In the data rows, the value 128 means zero.
Each row of this table is followed by its label. One hidden rule gives the labels. It looks at one to three of the table's principal directions, none of them among the few with the most spread.
(130 159 125 114 108 126 105 154 120 102 106 104 122 131 137 117 127 115
 139 114 107 152 117 104 111 147 117 78 116 160 118 172) X
(165 135 123 149 102 134 123 107 149 127 127 148 134 135 151 114 125 126
 122 139 121 113 160 146 124 168 169 91 70 159 125 159) X
(95 112 141 133 95 152 94 147 153 188 134 83 147 124 118 127 109 136
 131 133 154 172 155 119 113 171 114 122 174 109 94 125) X
(87 111 147 154 159 150 142 109 131 135 179 162 100 139 153 141 127 149
 130 100 133 136 124 149 182 117 119 190 173 103 117 100) Q
(102 120 159 152 109 163 106 149 129 166 158 78 126 88 131 113 88 137
 142 137 141 157 141 130 166 126 120 149 166 68 98 105) Q
(67 86 148 151 129 126 130 129 135 150 192 149 165 111 131 119 124 177
 110 107 167 155 108 165 150 108 111 206 202 72 109 75) Q
(125 116 128 143 125 118 131 125 120 118 147 169 113 141 142 128 138 117
 115 123 114 120 113 163 132 126 136 158 108 123 147 127) Q
(149 154 131 140 130 153 105 139 142 145 128 119 103 96 164 129 105 152
 147 123 126 139 138 112 148 141 132 120 137 139 107 148) Q
(68 98 149 174 108 161 74 163 136 180 219 185 66 92 188 138 95 149
 129 103 135 174 93 157 194 100 107 255 194 54 100 98) Z
(124 113 131 117 146 114 150 112 126 126 130 128 132 123 109 132 131 146
 124 118 136 119 130 135 136 115 118 130 150 132 125 106) Z
(110 103 116 99 112 100 137 134 134 118 119 143 151 119 95 138 153 133
 117 134 154 121 102 112 90 95 115 128 148 141 111 121) X
(132 128 138 150 132 137 134 116 121 135 148 109 159 126 125 106 110 139
 119 133 135 132 144 141 151 133 142 138 119 92 134 105) Q
(172 164 116 148 110 140 101 145 161 157 93 106 157 130 159 131 132 132
 131 156 123 147 169 128 82 206 152 92 91 172 139 170) Q
(132 148 140 122 116 162 121 139 102 134 106 45 125 131 95 111 97 94
 144 144 124 140 146 74 139 138 125 67 115 102 97 142) X
(102 105 135 149 68 125 102 172 171 151 137 154 140 113 152 145 159 133
 121 141 140 163 122 166 69 187 128 131 143 170 94 162) X
(167 149 109 92 134 110 140 127 125 101 84 146 110 137 120 145 156 106
 127 131 115 102 110 105 98 126 137 79 83 187 147 158) X
(102 117 130 104 102 101 115 168 116 97 143 142 111 69 120 127 129 130
 134 124 126 138 74 118 137 46 99 162 155 112 115 116) X
(91 113 143 159 94 139 121 143 142 154 143 100 170 140 118 121 139 126
 116 144 138 170 154 148 100 178 124 133 142 123 103 134) Z
(121 99 107 133 140 114 136 94 144 156 137 172 133 157 122 142 142 153
 109 119 146 119 147 135 112 136 126 162 149 144 121 119) Z
(150 161 114 92 176 101 144 123 104 88 103 93 155 113 112 117 115 154
 139 110 121 120 116 93 143 81 107 114 144 124 156 105) Q
(158 155 127 123 120 145 134 115 100 106 100 52 152 153 92 97 95 91
 136 147 114 121 161 77 138 140 145 47 73 109 117 143) Q
(143 153 138 140 157 143 153 120 79 85 129 87 123 133 115 103 103 99
 140 139 103 105 124 111 173 91 137 119 93 77 143 116) Z
(124 106 106 97 106 110 107 145 145 129 117 161 89 105 120 156 130 110
 143 145 130 110 108 99 113 72 113 153 141 131 118 127) Z
(135 123 102 96 148 91 132 119 150 116 118 188 131 118 139 151 157 158
 123 114 141 109 103 128 109 88 120 159 147 163 156 117) Z
(152 145 121 114 129 125 137 128 125 123 81 59 161 147 93 124 122 104
 137 154 117 129 168 102 100 160 128 66 104 139 135 137) X
(126 126 129 126 150 150 100 123 162 182 136 125 92 102 157 147 96 170
 153 110 143 139 155 116 160 133 112 156 193 122 112 112) Q
(146 122 104 86 133 97 134 131 144 127 94 144 137 121 108 155 151 135
 125 133 142 113 114 106 87 113 118 114 136 168 137 125) X
(103 105 114 108 122 110 105 143 131 161 138 168 116 131 124 147 141 138
 109 110 145 146 94 125 106 110 102 178 166 125 132 115) Z
(83 97 145 151 117 126 127 140 124 125 193 185 123 108 149 126 135 146
 109 110 143 141 80 167 158 91 124 207 157 87 120 97) X
(122 126 127 131 90 112 111 148 172 127 131 174 137 109 162 142 164 145
 122 126 130 149 122 161 92 159 133 130 126 191 126 157) Q
(89 117 146 152 113 126 127 146 102 125 164 122 157 120 121 103 131 131
 107 124 133 155 102 156 134 112 119 171 141 82 129 110) X
(139 132 120 157 133 154 88 124 165 160 154 156 67 107 190 146 86 151
 161 123 112 133 165 123 180 129 128 179 152 120 111 130) Z
(102 117 137 131 131 116 139 132 114 113 158 151 134 112 126 123 140 149
 113 107 135 141 96 142 143 98 114 162 150 120 122 111) Z
(102 101 138 150 114 111 124 139 152 154 161 188 142 106 156 134 161 168
 103 115 148 145 106 198 105 144 128 186 159 145 137 120) Z
(61 98 143 117 139 97 160 134 87 94 163 192 112 141 109 135 185 117
 95 93 125 135 49 171 127 70 96 197 154 123 151 107) Z
(103 115 145 125 115 128 139 139 121 149 129 130 145 130 107 131 163 122
 103 128 146 144 105 151 98 143 124 131 134 136 133 126) X
(118 107 137 173 100 151 94 127 186 168 174 170 92 96 189 142 105 157
 146 132 127 144 170 164 165 150 140 183 152 128 100 128) X
(128 156 162 148 162 156 166 122 69 86 142 42 160 138 100 89 95 96
 134 140 108 127 132 119 193 107 137 111 95 45 150 89) X
(125 115 118 107 101 102 124 144 143 116 118 141 131 102 116 139 143 134
 128 133 133 131 116 118 101 109 116 119 137 161 107 138) X
(151 159 116 109 157 102 152 117 83 78 107 102 168 138 105 97 128 138
 115 110 119 119 108 107 124 105 125 92 105 130 150 130) Q
(62 76 122 86 76 99 89 188 158 173 141 166 113 74 106 170 157 150
 118 120 172 173 68 109 78 83 71 186 223 142 79 115) X
(139 135 123 106 145 121 146 119 113 93 112 112 119 110 108 125 120 121
 146 136 124 98 122 97 146 70 123 115 125 118 128 119) X
(93 134 164 167 135 167 140 135 93 120 161 78 139 157 124 105 110 100
 128 127 115 154 131 140 167 153 129 132 125 66 121 114) Z
(155 138 128 132 100 126 113 145 151 127 114 125 131 87 147 122 125 135
 140 149 126 120 137 140 111 137 146 105 107 151 124 150) X
(101 113 118 114 87 131 74 168 167 181 125 157 109 114 148 157 142 129
 130 132 149 158 109 120 82 142 111 158 167 144 116 146) Q
(180 138 82 105 124 106 92 124 169 145 88 191 84 128 167 158 135 134
 140 132 117 98 138 118 89 136 139 127 107 192 151 166) Q
(125 139 122 103 97 122 115 150 132 113 95 106 145 131 115 123 142 112
 133 133 133 136 115 103 79 144 125 67 120 159 112 166) X
(126 140 122 105 107 126 109 154 135 115 110 79 144 96 111 125 107 130
 151 140 133 145 131 74 122 103 109 97 147 125 95 133) X
(129 123 102 87 148 84 152 114 125 95 108 211 122 170 122 158 194 115
 100 105 126 104 77 138 85 109 125 137 106 189 175 137) Q
(111 138 131 130 166 125 153 104 99 106 140 159 130 188 133 126 156 121
 103 90 118 132 103 147 137 143 127 137 116 136 163 127) X
(129 140 147 136 141 147 155 126 93 100 121 77 136 134 105 107 117 105
 137 139 121 113 127 119 143 122 135 91 112 97 120 127) X
(102 112 150 140 101 118 129 151 145 98 159 183 105 78 165 129 152 135
 136 127 125 119 87 185 136 93 133 166 136 135 131 132) X
(83 111 129 146 96 129 88 160 147 146 169 162 125 106 161 130 124 156
 126 111 142 168 103 139 125 122 109 185 180 114 96 131) Z
(144 126 124 116 111 138 114 130 150 145 111 100 133 126 118 135 109 114
 142 149 135 126 155 102 123 144 136 96 119 125 118 127) X
(90 105 149 135 118 106 154 139 124 99 163 127 187 83 111 107 142 168
 114 123 156 139 96 159 131 87 118 156 166 104 111 93) X
(111 102 117 86 122 81 134 137 142 117 122 150 148 83 104 137 149 168
 123 115 154 124 97 127 102 72 100 144 179 150 121 106) Q
(120 135 149 117 147 113 185 119 83 88 108 80 181 145 73 105 160 109
 108 134 126 120 115 145 110 125 127 87 104 126 153 116) Z
(123 133 160 155 163 149 187 106 68 99 140 69 179 159 85 90 125 98
 111 147 129 106 125 148 155 124 151 114 91 53 154 90) X
(115 119 127 105 150 123 138 121 138 134 133 142 132 112 120 145 135 160
 128 110 156 126 108 109 137 98 113 143 173 131 118 103) Z
(122 109 120 160 80 153 85 140 163 179 144 140 98 133 149 144 109 116
 133 149 127 153 168 117 121 171 133 143 127 134 79 154) Z
(141 129 92 62 165 78 131 129 116 93 105 182 92 105 119 156 142 132
 136 113 124 88 70 93 130 17 99 173 147 134 172 101) Q
(168 137 102 77 152 104 161 90 118 109 66 58 191 145 53 115 119 123
 132 152 146 89 164 65 101 104 132 49 107 131 139 109) X
(86 114 141 124 94 131 103 180 153 149 127 112 108 95 131 156 142 124
 146 137 128 171 121 127 102 138 91 144 182 147 93 141) Z
(102 102 148 175 126 155 134 115 124 153 173 135 128 152 135 121 116 113
 118 140 129 131 147 168 158 147 144 176 124 71 129 102) X
(109 102 148 157 141 112 164 108 111 121 156 132 165 148 115 106 140 135
 103 123 125 125 136 202 132 147 135 154 125 102 155 96) Q
(129 121 121 114 142 105 164 103 100 90 117 119 153 164 88 117 140 111
 113 124 120 111 128 124 120 118 127 101 105 132 138 120) Q
(174 105 67 83 136 92 121 98 174 166 90 246 89 158 135 192 177 141
 104 123 153 84 116 105 62 135 141 136 112 225 138 152) Z
(148 147 137 134 133 158 143 114 111 130 106 65 150 165 99 116 114 82
 131 159 120 120 163 102 135 157 151 78 77 102 140 127) X
(123 135 134 120 108 134 102 168 131 125 118 89 106 90 133 129 102 121
 157 137 117 144 125 109 130 118 108 115 152 117 104 138) Z
(150 154 129 97 172 115 179 105 92 69 92 89 165 148 89 113 141 110
 131 132 123 90 115 108 128 98 136 75 96 124 165 115) Q
(125 133 125 117 126 126 121 135 114 127 126 124 124 130 122 123 125 130
 122 113 130 138 111 113 126 125 119 119 134 129 120 134) Z
(142 156 142 137 105 160 100 154 134 148 106 47 130 106 132 111 91 126
 155 141 121 156 165 101 127 175 126 66 132 129 93 158) Q
(122 133 124 82 156 101 159 120 96 83 103 87 160 131 74 118 131 116
 131 126 130 109 107 94 129 66 108 106 135 106 152 96) Q
Here are more rows. What is the label of each one?
(173 147 112 113 112 125 126 138 134 120 75 86 124 132 110 136 124 96
 144 161 109 116 159 95 92 159 136 56 85 168 116 165): Z
(176 142 83 70 98 112 74 154 177 156 62 109 102 77 126 157 104 147
 165 145 141 123 149 43 81 116 110 71 151 189 87 167): X
(192 160 111 99 158 133 149 108 109 112 54 42 133 145 84 123 100 86
 159 170 107 80 178 73 119 127 141 44 79 124 150 134): X
(135 149 154 184 129 166 127 125 125 150 146 90 166 142 154 97 112 125
 123 146 123 143 163 170 143 189 161 129 97 89 151 128): Z
(117 117 108 108 117 103 98 149 152 152 130 161 154 105 140 137 138 169
 117 116 160 144 98 126 91 114 112 163 173 135 130 120): Q
(121 109 123 124 99 139 83 158 181 180 131 116 117 78 145 151 98 161
 155 140 155 150 148 106 119 138 112 141 191 127 78 124): Q
(130 139 152 170 144 169 150 106 121 139 139 85 156 172 129 113 117 115
 124 137 127 134 169 144 147 197 155 98 103 105 125 126): Z
(115 129 150 165 119 134 146 131 111 115 153 104 168 139 124 104 131 128
 110 130 121 153 137 160 134 164 137 123 110 115 121 126): Z
(117 123 152 140 144 152 157 115 103 117 135 30 168 136 80 103 84 112
 144 150 131 129 168 104 170 124 126 99 136 55 107 85): X
(137 136 129 105 114 118 134 143 147 112 89 86 159 110 111 129 139 125
 146 149 134 123 140 117 88 142 127 69 130 158 121 143): Q
(163 144 127 126 124 134 127 131 129 126 102 67 146 107 114 114 95 125
 148 155 124 118 162 105 130 135 137 81 112 116 118 129): X
(124 116 104 123 115 105 118 133 159 131 122 190 119 139 148 158 164 141
 119 122 132 132 118 135 83 144 122 144 137 188 119 155): Z
(145 129 110 114 166 108 152 96 108 101 123 174 98 160 129 137 141 119
 120 109 110 93 113 132 142 101 131 142 106 141 162 123): Z
(153 125 111 133 143 124 138 92 133 133 132 168 133 174 135 134 134 125
 108 121 128 110 141 135 130 153 153 128 90 141 150 125): Q
(87 87 120 129 106 112 89 157 175 172 147 189 87 104 162 167 142 151
 137 121 136 148 118 164 101 126 97 207 200 143 118 126): Q
(166 159 136 148 147 158 143 107 115 119 98 61 121 166 125 115 102 88
 150 150 91 115 190 121 147 183 150 64 75 126 141 147): Z
(125 128 142 149 115 162 109 133 137 145 136 68 106 108 131 119 75 125
 163 142 119 140 177 105 167 139 123 111 149 94 82 128): Q
(164 120 94 114 110 118 129 100 170 134 90 169 114 163 127 159 153 112
 128 146 129 99 165 107 81 167 152 79 86 208 112 171): X
(137 114 126 123 134 79 163 112 116 97 139 171 178 117 114 110 164 152
 90 121 136 109 98 182 111 101 141 150 103 139 171 103): X
(133 146 142 149 101 166 96 150 142 148 113 56 115 121 139 119 88 90
 166 165 104 144 181 116 140 162 133 101 113 99 122 145): X
(138 144 137 158 156 164 151 93 109 115 144 104 140 152 129 108 103 122
 134 136 128 108 153 111 175 126 154 120 102 85 122 117): X
(119 108 114 118 97 119 96 149 159 168 118 175 96 126 143 158 153 119
 123 134 134 135 118 142 82 145 121 152 138 163 130 150): Q
(146 139 102 97 105 95 106 161 141 104 95 145 121 96 135 141 141 123
 141 142 119 121 103 108 85 97 117 119 120 165 134 154): X
(166 153 113 116 184 134 154 84 110 112 105 106 133 148 114 122 109 128
 140 133 123 86 152 93 159 96 141 115 107 108 160 107): X
(112 124 141 124 157 110 155 134 90 64 152 193 72 114 151 130 150 101
 134 114 96 86 56 176 167 44 126 189 113 100 182 109): X
(116 118 125 121 141 109 166 108 86 88 136 198 111 163 115 127 181 103
 93 110 124 95 67 153 114 94 138 144 91 143 155 138): X
(88 135 153 157 124 130 131 148 116 107 165 120 156 113 146 108 135 147
 122 113 122 167 111 161 146 127 115 162 152 108 127 120): Q
(133 140 142 148 139 157 124 123 119 141 148 108 126 120 141 113 99 140
 132 122 133 134 135 121 167 135 138 130 131 95 116 119): Z
(143 147 146 131 140 143 176 103 85 78 111 47 177 153 77 88 114 91
 130 151 119 105 150 107 146 127 151 51 73 94 128 121): X
(132 133 121 125 163 117 166 91 96 95 123 152 139 183 113 121 155 108
 106 117 117 100 116 140 127 122 141 125 90 131 168 125): Z
(183 158 113 125 142 141 125 130 120 146 66 80 99 174 118 146 120 70
 142 160 87 116 175 108 100 194 138 71 69 155 157 161): Z
(122 151 139 127 141 165 131 123 88 120 112 27 126 148 89 104 82 93
 153 139 114 136 161 64 164 120 115 80 127 75 102 127): Z
(85 95 140 159 115 152 99 139 149 168 196 183 82 99 166 146 109 153
 130 114 146 150 111 140 179 100 117 223 182 85 92 101): X
(87 110 146 156 115 134 102 157 142 147 180 181 90 96 178 138 132 150
 128 108 126 156 96 178 152 117 113 211 173 111 124 119): Z
(125 123 121 123 130 128 125 129 132 131 124 134 112 130 127 139 127 125
 135 129 127 124 128 117 125 121 120 134 139 131 120 130): X
(90 124 144 148 109 128 110 159 141 154 159 183 121 105 168 137 169 162
 106 102 142 169 85 176 106 148 116 180 163 160 125 146): Q
